Each row is where one point has got to under a steady rotation. How many steps took it there?
The counts run from 0 to 322.
[-3.32 -5.21 -1.54  1.22 -2.31  2.03 -0.36 -4.29  1.30 -0.72 -0.23  1.25
 -2.02 -1.79 -1.87  1.85 -2.39 -2.17  2.56  1.94 -3.33 -3.97  0.02  1.48
 -3.46 -1.84 -1.25 -3.36 -1.40  0.96  2.98  2.57  3.59  1.22 -2.27  1.94
 -0.44] : 1
[-1.09 -0.83  3.09 -1.50 -1.88 -1.33  0.30  1.50  1.39 -2.27 -1.19  1.86
  2.81  4.84 -0.76  1.80  0.64 -1.77 -0.86  0.97 -0.46 -0.94  4.27  0.44
 -0.21 -3.24 -5.39  4.37 -3.51 -3.68  0.07 -4.40 -3.56 -0.79  1.46  1.34
 -0.34] : 50
[-0.95 -1.42 -0.25  1.57 -3.40 -1.23  0.03  0.40 -0.64 -0.84  0.60 -0.91
 -2.24 -0.52  4.62  1.14 -4.39  0.87 -1.88  3.08 -0.89  1.40 -0.15 -6.21
 -4.68 -1.01 -1.74  3.47  1.62 -2.28 -0.88  0.05 -3.42  1.35  0.43 -2.48
 -3.29] : 240
[ 1.12 -2.94  0.71  2.33 -0.80  2.43  3.24  0.99 -2.41  1.56 -1.50 -2.53
 -4.71 -0.90  3.46  6.02 -2.12 -1.67 -0.90 -2.38  0.58 -2.95  1.50 -1.14
  0.80  1.40  5.24  0.71 -2.64 -1.82 -0.67 -2.95  1.85  0.36  3.10  3.62
  2.05] : 134
[-2.32 -1.36 -0.40  3.48 -4.41 -2.29 -1.76  1.09 -0.06 -1.70  0.49  4.15
 -0.89 -2.93  0.12  3.69 -1.66  2.84 -1.58  1.94  0.02  0.76  0.90 -4.80
  2.51 -1.29  2.15 -3.05  6.60 -2.78 -0.67 -1.91  3.96  0.72 -2.39  2.13
 -1.20] : 32
[-2.46 -0.35  2.57 -1.68 -0.99 -0.64 -2.01 -5.90  3.11  1.42 -0.76  0.77
  0.37 -6.52 -0.26 -2.23 -0.92 -1.87 -1.19 -1.88  0.31 -0.91  1.57  1.18
  4.64 -0.57 -0.27 -5.48  0.42  4.18  0.02  4.09 -0.75 -3.37 -1.66  2.02
  1.06] : 263
[ 2.08 -0.67  0.29  4.69 -3.68  1.62 -0.34 -0.44 -3.53 -2.84 -0.58 -2.17
 -1.24  1.37 -2.28 -1.61 -0.06 -2.77 -2.93 -5.30  1.36  1.41 -1.91 -3.55
  0.03  1.22 -3.66  5.30 -0.52  2.57  0.45 -1.15 -2.46  2.33  0.67  3.19
 -2.38] : 146
[-1.83 -0.15 -3.56 -0.13 -1.19 -0.17 -0.74  3.67 -1.54 -0.73  0.80 -0.05
  1.50  1.23 -6.05  1.35  3.26  5.69  1.68 -1.86  3.69 -4.26 -5.09 -0.86
 -0.92 -1.88  1.93  0.26 -1.39 -0.90  2.05 -4.70 -0.17  0.95  0.94  0.29
 -0.44] : 82
[-0.39 -3.00 -0.43  2.61 -0.28  3.46  5.30  2.82 -4.05 -0.19 -0.91 -3.74
  1.75 -0.96  0.94  4.10  1.34  3.14 -1.83  1.94  0.00  1.79  2.37 -2.40
 -0.14  2.98 -1.12  0.91  1.11 -0.34  2.19  0.14 -0.65 -1.09  4.61  3.23
  5.29] : 138
[-1.01 -3.83 -2.97 -1.48 -1.36  0.69 -0.88 -1.93 -2.18 -3.53  0.66 -0.28
 -1.66 -3.36 -4.43 -6.67 -3.58 -1.18 -2.02 -3.15 -0.06  3.39 -2.74 -1.14
  3.62 -0.59  3.53 -0.43 -1.82  2.02 -0.67 -1.24 -0.95  0.28 -2.77  1.57
 -0.50] : 69
[-0.01 -2.29  1.23  4.44 -0.83 -0.62  0.08 -4.34 -0.04 -0.54  1.68 -1.63
  1.75  1.45 -0.41 -0.39 -4.09 -1.42 -1.52 -0.24  0.97  1.45  1.86 -4.18
 -2.64 -0.11 -3.80  2.61 -1.41 -6.25  0.08 -3.02 -1.57  0.67  2.70  0.86
  0.87] : 143
[-2.55 -2.31 -2.40 -0.86  0.83  3.68  0.69  1.37 -0.51 -1.79  2.73 -2.25
 -1.37 -1.01 -1.05 -5.55 -1.08  2.22 -0.41  3.82 -1.89 -0.10 -1.62 -4.87
 -4.09 -3.56 -1.71 -0.97  1.88 -6.86 -0.72 -0.02 -3.42  1.59 -1.61  0.39
 -0.43] : 237
[-3.90 -5.07 -2.18 -1.53 -4.15  0.20  2.54  0.98 -3.94 -1.03  1.92 -1.60
 -0.43  0.64 -4.60 -0.48  0.86  1.67  3.55 -0.14 -0.17 -1.00  1.30  0.20
 -1.86  0.10 -2.70  2.44 -2.45  5.04  1.25 -0.53 -1.19 -2.35  2.30 -2.56
  1.87] : 6
[ 2.53 -0.71  0.31 -3.57  0.31  1.77  0.41 -1.11  4.94 -1.54  1.42  3.53
  1.46  1.39  0.35  0.51  4.25 -1.24 -2.94 -2.95 -1.43 -1.64  3.36  4.29
  5.44 -5.81 -3.43 -1.14 -1.57  1.89  0.79  0.31 -1.32 -0.78 -0.83  1.49
  2.38] : 17
[ 1.65 -0.06 -3.24  1.00 -3.14  5.12 -0.20 -0.59 -2.78  1.14 -0.32  2.02
 -0.29 -1.18 -0.31  4.80 -1.85 -3.13  3.78 -0.90 -1.11 -5.54 -6.04 -2.92
 -3.30 -1.11  1.14 -0.84 -1.25  0.51  0.92 -5.18  1.72  0.06 -0.15  0.35
 -4.31] : 285
[ 1.14  2.78  3.56 -3.72 -1.71 -0.25  0.97 -3.34  2.05 -1.15 -1.17 -1.04
 -0.96  0.29  2.36  1.91 -0.70 -4.66 -1.96  1.85 -2.71 -0.43  1.70 -2.29
 -2.47  1.03 -2.45  2.59 -2.13  2.61 -2.25 -2.97 -3.06 -3.39  2.00  2.52
 -2.56] : 54
[ 1.11  1.17  0.64  0.80 -4.38  0.09  1.91  2.73  2.99 -2.56 -1.48 -1.17
  2.72  0.08  1.47 -1.21  0.89  4.51 -1.80  0.06  1.94 -3.52  4.67  2.96
  1.94 -1.21  2.10  1.08  0.06 -3.06 -4.79 -3.43  2.45 -0.55 -2.15  1.26
  4.12] : 126
[-2.64  1.76 -1.19 -2.82 -4.10 -4.27  1.40 -2.39  4.99 -0.93 -2.98 -0.93
 -3.98  2.74  4.33  0.13 -2.73  0.31 -3.26  1.93 -0.44 -0.47  1.89 -0.83
 -0.19  1.28  3.97 -0.38  3.95  2.36 -3.71  0.32  2.00 -0.13 -0.95 -0.51
 -0.60] : 164
[ 0.58 -0.04  1.59 -5.21 -1.35 -4.49  2.64  1.81  2.34  1.39 -3.89  0.05
  0.33  2.32  3.91 -2.54  5.43 -1.25 -2.10 -0.65 -1.57  1.06  5.29 -1.57
  0.76 -0.11  0.06  2.67  0.35  3.90 -2.63 -3.02 -2.15  0.70  1.50 -0.86
  1.03] : 257
[ 1.67 -4.02 -2.38 -2.31  3.09  1.05  2.37 -2.79  2.72  0.70  3.60 -1.15
 -2.65  1.24  4.08  0.81  0.39 -2.05 -3.92  3.70 -5.08  2.14  3.91  0.14
 -0.04  0.06 -1.63 -1.68 -0.62  1.98 -0.80  2.19 -2.72  0.87  2.60  2.36
  1.60] : 304
[-4.86 -0.69  1.09  0.11 -0.15  3.24  0.06 -5.55  1.20  2.70  1.81 -4.43
 -2.16  1.68 -1.28  1.21  1.60 -1.88  4.76  1.89 -0.09 -1.63  2.15 -3.36
 -0.11 -0.64 -1.47 -4.04 -0.11  0.92  1.71  0.52 -0.71 -3.01  0.67  2.14
 -2.00] : 98
[ 0.59 -4.32 -2.00  6.05 -5.29 -0.21  0.38 -1.09 -3.95 -0.68 -0.94  1.11
 -1.83 -2.36  0.77  3.56 -1.77 -1.61 -0.80 -1.67 -0.46 -2.20  0.30  1.27
 -2.56 -1.56 -1.58  2.66 -0.80  1.69  0.77  0.70 -0.46  4.26 -1.66 -1.67
 -2.44] : 243
[-1.40 -2.48  1.96  0.91 -6.11 -1.45 -0.20  3.51 -1.48 -2.61 -2.53  0.70
  3.51  2.85 -3.78  2.73 -0.08  0.19  0.42 -1.23 -0.92 -1.73  2.97 -1.11
  0.30 -1.75 -3.89  4.64 -2.23  0.76  2.28 -5.13 -0.98  0.50  0.55  0.43
 -0.99] : 49
[ 4.04 -1.44 -1.73  2.77 -1.75 -1.14  0.47  1.41  4.10 -0.42 -0.32 -0.24
  0.75  0.47 -0.19  4.18 -2.94  5.50 -1.33 -2.91  3.44 -1.93 -4.22 -1.16
 -1.63  0.99 -0.22  0.11 -1.23  0.81 -1.09 -1.33  3.86 -0.36  0.20  2.96
  1.31] : 79
[-1.64 -1.69  0.67 -2.84  1.21 -2.25  0.23 -1.66  6.34  2.01  0.74 -0.90
  1.61  2.21  1.01 -0.40  1.41  1.27 -1.02  3.83 -0.42  2.86  4.53 -2.35
  3.46  1.33 -1.86 -3.61  2.35  2.00 -1.13  1.03 -0.01 -2.85  1.51  3.56
  2.01] : 63
[ 2.72  1.85 -2.37 -1.12 -0.62 -0.14 -0.96 -1.29  5.05  0.39  0.19  3.31
  0.15  3.00  4.30  0.93 -4.38 -0.40 -3.50 -1.51 -0.31  1.66 -3.93 -2.17
  2.95 -5.51  1.29 -0.67 -0.72  1.17 -1.95 -0.46 -2.38 -1.12 -1.86 -2.34
 -1.66] : 317
[-0.72 -1.05 -2.49  1.70 -3.14  5.78 -0.71  3.73 -3.80  1.88  1.12 -0.24
  0.21 -0.67 -0.85 -1.03  4.94 -3.94  6.24  0.98  3.25 -0.35 -0.57 -1.48
 -0.55  0.58 -3.27 -1.10  1.55  2.07 -3.45 -2.77 -0.76  2.06 -0.43  0.94
 -1.04] : 192
[ 2.20  0.60 -2.58  0.81 -1.61  0.58  2.39  1.71 -2.20 -1.65 -2.03 -1.35
  0.99  1.17  0.10  0.61  3.02  2.04 -5.06 -4.70  1.47 -1.27 -0.46 -3.73
  2.35  2.57  1.66  3.39  3.13 -0.57  2.42 -3.26 -0.69  3.16  3.29  1.45
  0.75] : 180
[ 0.26  2.55  1.53 -3.77 -5.90  2.14 -0.34 -2.56 -1.49 -3.17 -0.52  1.00
  2.01 -0.92 -1.91  0.41 -0.03 -4.36 -0.92  2.61 -3.05 -1.17  0.61 -0.33
 -0.54  2.49 -3.67  3.76 -1.62  4.67 -0.13 -3.93 -3.46 -3.65  1.52  1.27
 -3.69] : 53
[-0.17 -4.63 -1.69  1.96 -0.45 -6.81  0.48 -3.70  1.14  1.64  1.39  1.54
 -0.22 -1.48  0.99  2.62 -1.36  1.71 -0.84  1.10  0.60  4.08  0.68 -3.44
 -0.81  3.40 -1.23 -0.30 -0.02  5.31  0.78  0.64  0.57 -0.15  3.45  1.77
  0.65] : 307
[-1.13 -1.86 -5.94 -1.89  0.38 -1.03 -0.16 -2.53 -1.34  1.42  1.99 -0.61
  0.17 -4.53  0.18 -1.86 -0.80  4.05 -2.04  2.21 -1.55  2.63 -4.19 -5.21
  0.81  1.88  3.53 -3.02  3.44  1.39  1.78  0.13 -2.64  2.70  0.99 -1.67
  0.27] : 272
[-1.84 -0.16 -0.53  0.99 -3.99 -4.38 -1.18  0.76  0.06 -0.59 -5.80  1.35
  3.45 -1.50 -3.10 -1.68  2.39  1.33  1.41 -1.25  2.53 -2.28 -1.38  1.19
  1.11 -2.72  5.22 -3.45 -1.61  0.10 -0.94 -1.29  1.00  1.27 -3.06 -2.78
  3.43] : 124
[-3.19 -0.14  0.12 -0.45 -0.72  0.99 -0.09  2.41  1.25  1.14 -2.62 -0.76
  2.81 -3.19  2.23 -1.03 -0.67  4.45 -1.53  2.89 -0.10  1.83  0.63 -4.66
  6.09 -3.57  1.08 -3.52  3.60 -2.67  0.70  2.98 -2.63 -0.60 -3.60 -2.10
  0.11] : 30
[ 1.59 -0.03 -0.39 -2.23 -0.13 -6.83  1.78 -5.30  4.09  0.85 -1.99  0.25
 -0.51  2.61  4.52  0.53 -2.13 -0.67 -5.73 -2.44 -3.82 -1.77  1.32 -1.58
 -0.58 -0.16 -1.24  3.07 -0.95  2.40  1.99  0.29 -2.78  1.53  1.96 -2.43
 -0.87] : 12
[-1.21 -0.47 -0.79 -2.76 -2.77 -3.09 -0.26 -1.15  0.79  1.20 -0.46  3.39
  1.66  0.46 -2.12  0.43 -3.77 -4.67  1.29  0.56 -0.48 -3.39  0.49 -0.36
 -3.25  1.00 -2.36  3.46 -3.48  1.59 -1.01 -6.14 -0.25 -1.59  5.70  0.10
  0.15] : 252
[ 3.31  0.96  3.96  2.78 -1.33  2.20  0.22  2.46 -1.18 -1.04 -2.39  0.41
 -1.64 -1.87  1.80  1.90  0.83 -3.25  0.40 -2.18  5.47  0.55 -2.16 -5.34
 -1.52  0.60 -4.10  1.00 -0.34 -0.75 -4.16 -1.05  0.73 -1.55  0.53  5.19
  1.05] : 189
[ 1.08 -3.53 -1.66 -2.28 -2.20 -2.87 -0.45 -0.10 -2.01 -4.19  1.91 -1.30
 -5.42 -2.24 -1.47 -3.77 -0.44  1.62 -4.89 -2.50  1.55  4.68 -2.23 -2.08
  1.18  1.15  3.54  2.39  0.17  2.22 -1.90 -1.36 -1.02  2.11 -1.58  1.85
  0.56] : 70
[ 0.91  0.29  4.25  0.58  0.60  1.99 -0.17  1.43  2.64  1.84 -1.34 -0.84
 -1.02 -0.93  2.29 -0.82  2.92 -3.11  2.41 -1.37  6.22  0.14 -1.56 -3.53
 -2.97 -3.28 -4.64 -1.03 -0.66 -3.29 -3.12 -1.45 -2.28 -0.05  0.02  3.52
  0.78] : 190
[ 1.17 -2.39 -2.17  3.58 -2.32  0.07 -2.63 -5.83  2.41 -1.72  1.62  0.66
  1.10 -0.56 -3.20 -2.12 -2.30 -1.66 -2.09 -3.87  2.58  0.73 -2.59  1.90
  1.59 -2.00 -2.60 -1.46 -3.37  3.28 -0.82  3.89 -0.91  0.31 -2.91  0.75
 -0.65] : 111
